A single turn carries every row of the set below to another of its rows. Some are shown first; where does it send the rows asked next?
Q330: [ -5  21  33  14 -30  23   2  18 -11   0  -6  14 -10  17   7   9 -18  14
  21  17  -4  18   6  -5   6 -15 -14 -34  -2  38  26 -10]
Q472: [ -2  34  36  12 -18  19   2  10  -9   0  -3  11   5  16  -2   0 -12  21
  14   6   1  15   9  -5  -1  -4 -16 -26   0  30  28 -21]
Q327: [ 20  44   2  -7 -34 -10 -16   0 -24  36   0  -7 -14 -21   6  -8 -26 -21
   6  36   8  -6   2  -7   8 -12 -25 -27   5  18  17  -2]
Q590: [  7  14  19  -3 -23  -9   2  30   8  31  16  19 -25  11 -13  11  13   0
  19  24   6 -26   3   0   4   4  13  -1   7  24   1 -19]
Q786: [  4  32 -10   2 -33 -23 -25 -15 -18  33   9   2 -12 -12   5 -21 -32  -5
   2  34  11  -4  -7  -1  10  10 -24 -32   7  20  18 -10]
Q12: [  1  12  10  13 -24 -21   1  24   3  25  30  26 -17  25  -6  -2   2   4
  14  30  -2 -18 -13   1   7  10  16 -20  12  20   2 -18]
Q743: [  8  27  32  12 -14  12   6  18  -7   1 -18  18  -8  15   0   4  -3  17
  15  15 -10  20  10  -6  -7  12 -16 -19   3  40  25 -26]
Q473: [  0  33  -5  15 -20 -34 -24  -8 -12  32 -10   1 -26 -29  12   8 -24 -15
  -5  29   6   4   8  -2   3   2 -29 -21  -4  34   9 -12]
Q55: [ 14  36   3   5 -23 -24 -15 -13 -20  23  -8   6 -25 -32  18 -12 -23 -10
  -1  42   6   8  15  -4  16   3 -30 -25   7  33  19 -15]
Q837: [  8  27 -13   7 -28 -29 -19  -9 -13  26   0   7 -23 -17   9 -17 -24  -5
  -4  40   5   1  -3   3   9  26 -27 -26   7  27  11 -14]
Q967: [  1  17  29  16 -27  17   7  23  -8  -3 -15  18 -20  15  10  11 -12  13
  18  23 -11  22   9  -3   3  -2 -16 -29   0  45  22 -14]
Q618: [  5  39   1  -4 -34 -16 -19 -11 -21  27  -5  -3  -2 -14   6  12 -32 -15
  17  31  16  -4 -13  -4   8  -7 -24 -14  11  17  27   1]
Q218: [ 13  39   5  -2 -26 -19 -19 -16 -26  32  -3   2 -19 -26  13 -14 -27 -11
   6  38   8   4   8  -9  13  -7 -25 -29   6  29  26 -12]
Q692: [  3  15  29   9 -17 -14   8  30   3  19  27  31 -22  14   2   6  11   6
  18  25  -6 -13   8  -6   6  -9  20 -18  16  27   1 -17]
Q306: [  3  25  26  18 -28  -5   7  30  10  14  38  12 -11   1   4   7   5   2
   8  14   9 -21  12   6  18 -16   5 -20  11   9  -7 -12]
Q108: [ 12  33  27   6 -21  13  -5   4 -12  13 -18   7  -3  10  -3  -4 -11  14
  22  11   0  20   6 -12  -7   2 -21 -24   1  37  38 -28]
Q10: [  7  39  -1 -18 -35 -10 -20  -3 -21  31  -2   0 -14 -18  -6  -4 -31 -19
   2  30  21 -11   5  -2  13  -2 -25 -19   1  21  22  -4]
Q214: [ -6  14  18  21 -17 -27  -3  30   5  28  20  25 -23  14  -3  24   5  -8
  12  17  -2 -14   0  -5  -1 -11  16 -15   3  28  -1 -17]
Q120: [ -9  21  24   9 -23  -4   2  23  13  13  32  15 -14   2  -7  10   5   8
   5  15  17 -28  13  12  20  -2   4  -6   4  14  -6 -15]
Q61: [ 20  17  20  10 -26 -12   9  39   8  28  20  18 -25   7   0   8  17  -6
  19  26  -4 -18   4  -3   3  -3  12 -13  15  22  -3 -17]
Q428: [ -6  19  31  15 -17 -11   8  25   4  11  36  28 -16  11   5   6   5   9
  11  20   0 -14  12  -1  15 -14  15 -22  14  21  -2 -15]
Q621: [  3  19  26  22 -29  19  -6   2   0   5 -12   1 -18  -5  17   0 -13  23
  22  14   3  22  15  -1   7  -4 -29 -30  -2  40  25 -21]
Q705: [-11  18  21  20 -26 -13  -1  16  15   4  29  15  -2   0   8  23  -2  10
  17   8  16 -16   1  10  13  -4   0  -7  20   9  -1  -6]
Q592: [ 11  18  24  13 -30  18  -8   4  -5  17 -18   1 -19   1  12  -1 -11  18
  32  17  -1  21   7 -10  -1  -6 -22 -30  -1  43  31 -22]
Q216: [-16  18  21  27 -18 -24  -3  25   7  19  29  21 -17  10   0  23   0  -2
   4  12   6 -16   5   1   8 -16  12 -19   0  22  -4 -14]
Q156: [  9  11  15   6 -25 -19   0  26  10  24  10  20 -15  11   1  24  10   0
  33  20   2 -14 -11  -4  -5   5  10  -1  24  22   6 -12]
Q809: [  5  32  28  19 -18  11   0   3  -6  -3 -15   8  -4   0   6  -3 -11  20
   8  10   3  23  17  -1   3  10 -30 -23  -1  36  29 -29]
Q179: [ -1  36  -3   7 -23 -29 -29 -11 -18  41  -4  -2 -19 -23   7   5 -29 -17
   3  25  10  -1   3  -8   2 -11 -23 -26  -4  29  16  -9]
Q315: [ 10  33  -4  -6 -28 -19 -12   4 -12  19 -14   8 -28 -28   2   0 -21 -17
 -10  37  14  -4  15   7  15  21 -33 -11   3  31  11  -8]
Q828: [-10  16  13  22 -24 -18   2  20   6  12  39  24 -13  18   0  -1  -2   9
   3  25   4 -18  -5  10  17   9   9 -22   9  15  -4 -16]
Q337: [  8  32  -2  11 -25 -28  -9  -4  -9  11 -18   7 -17 -27  17  17 -21 -13
   2  40   8   5  -1   8  12  20 -34  -5  12  27  12  -5]
Q513: [ 19  40   0   7 -28 -19  -7   4 -13  19  -7   0 -26 -34  16  -4 -19 -17
  -9  42   3   1  15   5  14   9 -35 -21   6  25   4  -6]

Q108 -> Q743
Q120 -> Q10
Q61 -> Q513
Now these:
Q55 -> Q428
Q12 -> Q837
Q337 -> Q705
Q621 -> Q330
Q216 -> Q179

